One turn moves every row onto another: examples first, then more rows asked
limob: 197, 140, -241, 103, 124, 253, 118, -190, 23, -71, -2, -340, -63, 93, -38, 155, 177, 84
masab: 113, 212, -284, 131, 48, 444, -24, -306, 68, -17, -45, -257, -233, 6, 76, -53, 147, 13
nad: 401, -5, -231, 194, 53, 190, 2, -232, -20, -171, -55, -180, -174, 189, -207, 98, 199, -47
dun: 416, 24, -278, 127, -2, 137, 9, -94, -70, -272, -87, -166, -191, 75, -239, 120, 151, 31
luvi: 271, 167, -249, -18, 78, -44, -190, -70, 66, -200, -85, 46, 50, 42, 350, 337, 308, -167
pekiv: -10, 391, -212, 207, 67, 167, -50, -293, -133, -175, -242, 56, 49, -191, 118, -280, 99, 11
tefad: 190, 162, -58, 145, -63, -105, -179, -137, 119, -392, -293, 125, 57, -44, -14, -339, 101, -20
Ruta: 202, 36, -345, 36, 54, 341, -115, -229, -77, -187, -229, -226, -316, -142, 91, -196, 211, 145
Tudok: 307, -47, -209, -38, -8, 231, -3, -240, 112, -280, -287, -176, -239, 30, -159, -242, 197, -59
Voli: 320, 304, -253, -23, 139, 28, -153, 49, 135, -106, -141, -34, 82, 90, 358, 239, 163, -159
milir: 74, 293, -171, 182, 218, 175, -177, -349, -179, -99, -40, 30, 90, -142, 221, 185, 316, 57
Momid: 220, 122, -274, 18, 202, 186, 97, -149, -12, -81, 12, -278, -95, -1, -61, 260, 153, -14
kalun: 231, 164, -266, 52, -2, 297, 52, -60, 13, -148, 18, -265, -138, 38, -84, 235, 118, 112
Ris: -22, 315, -193, 29, 8, 112, -274, -330, -93, -82, -77, 51, 17, -109, 393, 153, 240, -105
Refu: 264, -17, -14, 95, -45, 4, -53, 41, 205, -356, -368, -5, -66, 222, 99, 83, 284, -86
tezus: 137, 230, -38, 18, 8, -21, -316, -210, -215, -15, -139, 116, -62, -73, 190, -313, 262, 102
ravip: 40, 259, -182, 204, -13, -68, -254, -312, -130, -171, -175, 85, -22, -223, 254, -299, 248, 39
sota: 18, 382, -153, -28, 130, -34, -253, -234, -89, -96, 33, 95, -50, -173, 281, 118, 202, -58
dukos: 207, -21, -290, 176, 128, 295, -37, -261, -26, -106, -207, -240, -304, -12, 100, -269, 220, 64
kop: 324, 30, -94, 185, -73, 31, -200, 32, 199, -353, -181, 152, 173, 201, 42, 48, 135, -132
ret: 132, 121, -143, 10, 48, 78, -160, -49, 74, -195, -109, 3, 200, 136, 325, 359, 206, -103
nozo: 391, 91, -71, 60, -52, 5, -99, 59, 197, -347, -244, -10, 227, 23, 112, 111, 207, -262
Naset: 361, 61, -216, -11, -152, 66, -168, 5, 216, -358, -261, 122, 164, 164, 152, 31, 227, -214
rili: 27, 293, -154, -60, 156, 98, -209, -136, -102, 6, -23, 131, -126, -159, 237, 237, 116, -105
raka: 216, 158, -18, 25, 84, 166, -210, -238, 84, -240, -119, 43, -32, 129, 147, 422, 350, -115
Liv: 322, 50, -30, 166, -180, 12, -172, -53, 33, -302, -279, 93, 178, -76, 24, -311, 232, -158
kevi: 47, 222, 23, 76, -72, 60, -245, -218, -151, -142, -171, 87, 40, -253, 149, -351, 183, -71
vip: 348, 217, -43, -36, -115, 11, -182, -186, 10, -237, -265, 128, 192, 33, -42, -362, 228, 37
goda: 361, -8, -282, 30, 26, 182, -86, -232, -82, -335, -271, -155, -316, -38, -155, -151, 146, 5
rir: 182, 141, -170, 329, -147, 70, -63, -27, 66, -283, -377, 113, -71, 69, 70, -349, 132, -99
zadop: 1, 267, -43, 82, 114, 55, -274, -149, -151, -23, -29, 12, -2, -242, 370, 49, 221, -102
Zifav: 463, 75, -236, 68, -150, 98, -117, -18, 286, -323, -293, 130, 108, 12, 19, -20, 272, -177
lakov: 41, 289, -122, 144, -30, 20, -262, -191, -118, -113, -30, 215, 32, -176, 134, -336, 185, 83
vuzek: 301, -22, -177, 32, 103, 172, 9, -296, -3, -265, -268, -208, -278, 79, -154, -159, 143, -53
Nudo: 63, 231, -295, 107, 39, 387, -39, -243, -58, 44, 58, -184, -239, -72, 17, 2, 129, -17
palum: 202, 125, -116, -1, -216, 57, -54, -134, 36, -208, -340, 109, 122, -140, -25, -375, 265, 56
Siras: 475, -83, -302, 132, 64, 185, -31, -163, 69, -229, -92, -147, -158, 113, -167, 112, 264, -122
Keva: 13, 189, -119, 98, -69, 82, -200, -183, -252, 33, -101, 186, -46, -204, 141, -221, 246, 76
Fezuf: 534, 205, -238, 88, -67, 65, -148, 0, 196, -249, -222, 78, 262, 159, 76, -27, 224, -138
liler: 128, -7, -269, 153, 19, 283, -10, -174, -42, -48, -150, -219, -238, -98, 53, -320, 253, 124
fas: 134, 169, -330, 70, -16, 461, -83, -165, -1, -57, -23, -239, -237, -67, 107, 38, 179, 137
mamef: 194, 84, -123, 48, -136, 22, -133, -16, 75, -310, -279, 156, 196, 8, 66, -386, 174, 27
datu: 220, 236, -106, 59, 55, 86, -226, -32, 81, -144, -26, -12, 75, -51, 306, 336, 204, -288
Tul: 99, 375, -136, -45, 118, 51, -313, -142, -73, 36, -54, 76, -172, -16, 383, 70, 161, -102
Kupi: 335, 121, -260, 15, 173, 14, -126, 60, 160, -193, -145, 58, 25, -45, 235, 353, 237, -159

Voli moves to Tul
Ruta moves to goda
palum moves to Zifav
And these:
ravip moves to tefad
nad moves to limob
raka moves to milir
mamef moves to Naset
Nudo moves to liler
Liv moves to nozo

